(in the rows, 128 means zero)
Where one turn sends some rows of the set: a few examples, then the rows asked
kepu: [167 141 111 107 140 139 129 105 108 155 144 111 127 148 126  96  89]
zego: [ 95 112 101 109 127 124 122 130 105 137 130 129 134 120 165 120 139]
Ronur: [166 140 110 110 153 137 133 109 110 150 148 116 117 150 140 107  84]
vivos: [124 173 114 123 144 107 142 138 119 137 112 125 143 121 114 142 123]
Sot: [119 124 136 145 109 127 122 129 135 136 152 159 145  99 121 135 132]
zir: [134 114  79 147 125 117 111 151 131 135 114 125 114 115 113 135  91]
Dumi: [159 161 111 117 125 129 111 116 150 124 155 123 127 156 128 119  91]
giz: [172 109 118 139 138 107 136 121 110 141 118 107 118 122 144 116 141]
faf: [123 175 114 131 154 109 129 138 109 138 115 128 143 129 112 138 114]
Zetin: [123 119 147 149 127 111 120 125 132 124 151 155 148 100 129 131 128]
suz: [139 113 135 115 125 150  85  99 143 136 154 130 124 113 136 112  91]
dabaf: [155 114 135  83 150 137 117  96 128 136 138 138 136 132 134 102 100]
gigid: [153 125 128  83 157 139 119  98 133 128 137 140 130 140 140 104  97]
vog: [139 111 131 123 135 148  94 103 141 133 162 134 114 115 148 120  83]
Pebes: [107 139 118 143 112 120 132 127 121 131 156 157 145 103 143 125 136]
muful: [120 111  82 160 120 117 104 149 126 145 126 129 128 123 118 133  97]
rira: [135 123 142 149 124 113 130 127 133 121 149 152 134  87 117 130 115]
fozoz: [ 98  98 124  98 129 132 127 135  98 146 132 126 138 118 144 122 128]
piven: [155 115 136  88 156 136 123  97 128 130 147 140 127 133 148 116  95]
Nat: [144 134  99 139 138 123 128 109 109 151 113 135 130 115 161 116 158]
tuluz: [163 163 109 115 122 123 111 121 149 137 149 114 129 156 120 117  93]
Vinit: [116 170  86 123 139 124 128 120 104 140 112 142 142 120 131 140 126]
Bozuf: [ 97 103 120 100 143 124 136 135  98 143 120 119 136 108 139 121 118]
vidig: [144 119 132 120 129 156  89  95 140 130 158 127 120 119 144 113  91]
ren: [165 114 102 146 127 116 138 111 106 152 112 111 131 120 141 128 142]
zom: [ 99  99 123 107 147 121 124 131  88 138 127 116 137 121 144 121 116]
Dok: [133 177 122 124 154 111 130 135 108 130 112 111 127 117 114 139 115]
Domog: [121 125  64 148 114 120 126 137 125 146 127 155 133 122 132 125 116]
regeb: [166 164 107 124 133 124 116 120 146 133 153 118 118 155 134 129  88]
Beso: [116 114  78 153 117 121 117 152 128 152 124 122 122 112 121 129 100]
muf: [104  97 126  99 134 120 132 137  94 124 135 112 128 112 136 125 107]
lelag: [128 176 108 120 141 122 131 134 111 150 108 127 141 133 114 143 130]
vime: [131 145 121 121 135 135  95 137 163 146 154 129 117 128 122  98  82]
did: [128 141 119 119 143 140 102 135 158 140 156 132 114 132 133  93  81]
sov: [131 146 119 124 145 133 102 138 162 138 156 137 110 129 134 112  76]
Dobok: [160 117 112 134 129 124 132 114 104 161 115 117 131 130 146 121 156]
zovi: [168 117 110 147 139 107 127 111 104 147 114 116 134 133 144 126 144]
gefuv: [129 121 140 145 115 112 127 122 139 127 142 145 145  90 130 139 135]
nagu: [123 124  76 150 114 129 111 152 132 157 122 139 126 124 113 133 107]
tesan: [165 142 106 117 143 147 127 104 111 149 149 117 120 150 133  96  83]

zir goes to muf
lelag goes to Sot
kepu goes to vime
Where do these go?
Vinit goes to Pebes
zom goes to faf
vivos goes to gefuv
gigid goes to Dumi
vog goes to Ronur

Where one turn sends some rows of the set: a few examples, then the rows asked
bute: [144 113 104 149  91 120 120 123 105 131 117 149 108 106 124 129]
Fip: [104 134 155 111 156 131 128 121 154 122 144 101 131 143 125 132]
nuvig: [137 127 103 120 105 113 124 103 102 151 127 101 110 112 141 136]
Siti: [109 144 130 140 123 156 130 130 146 163 119 149 117 135 133 123]
nadur: [151 112 137 120 135 103 123 113 106  90 142 108 130 107 115 143]
Vuzun: [106 129 146 110 158 133 128 119 157 127 144 108 129 153 125 122]
kitab: [119 127 131 126 107 117 135 134  98  92 141  99 114 145 129 156]
Sovo: [147 103 141 115 144 105 120 120 114  94 146 112 120 115 112 146]
pev: [112 112 153 127 127 129 127 152 161 106 126 139 132 140  99 123]
led: [105 135 124 142 102 147 128 126 143 165 111 139 114 141 140 107]
nesur: [147 110 135 138 141 111 109 113 106  90 148 108 123 116 120 139]
koguz: [148 112 121 146  92 122 121 124  95 133 117 143 105 106 121 132]
deba: [ 98 135 125 138 108 152 124 133 147 162 120 140 113 141 133 119]
Vapaf: [111 126 160 125 124 124 120 156 162 100 129 139 134 137 113 132]
Melir: [150 121 109 154 105 127 118 128 104 137 126 148 103 103 137 130]
Fiti: [131 124 115 118 129 134 122 121 151 166 115 143 143 109 117 109]
noba: [117 117 143 130 108 111 128 132 110  94 138  98  97 147 123 153]
duben: [121 124 117 124 128 133 106 121 163 160 114 143 137 105 110 113]
Bot: [106 135 157 123 158 140 126 113 145 117 142 111 133 151 120 131]
posel: [132 128  89 123 112 125 126  98 101 148 127 101 114 106 128 135]

koguz goes to led
pev goes to noba
Where do these go?
Melir goes to Siti
duben goes to Vapaf
deba goes to Fip

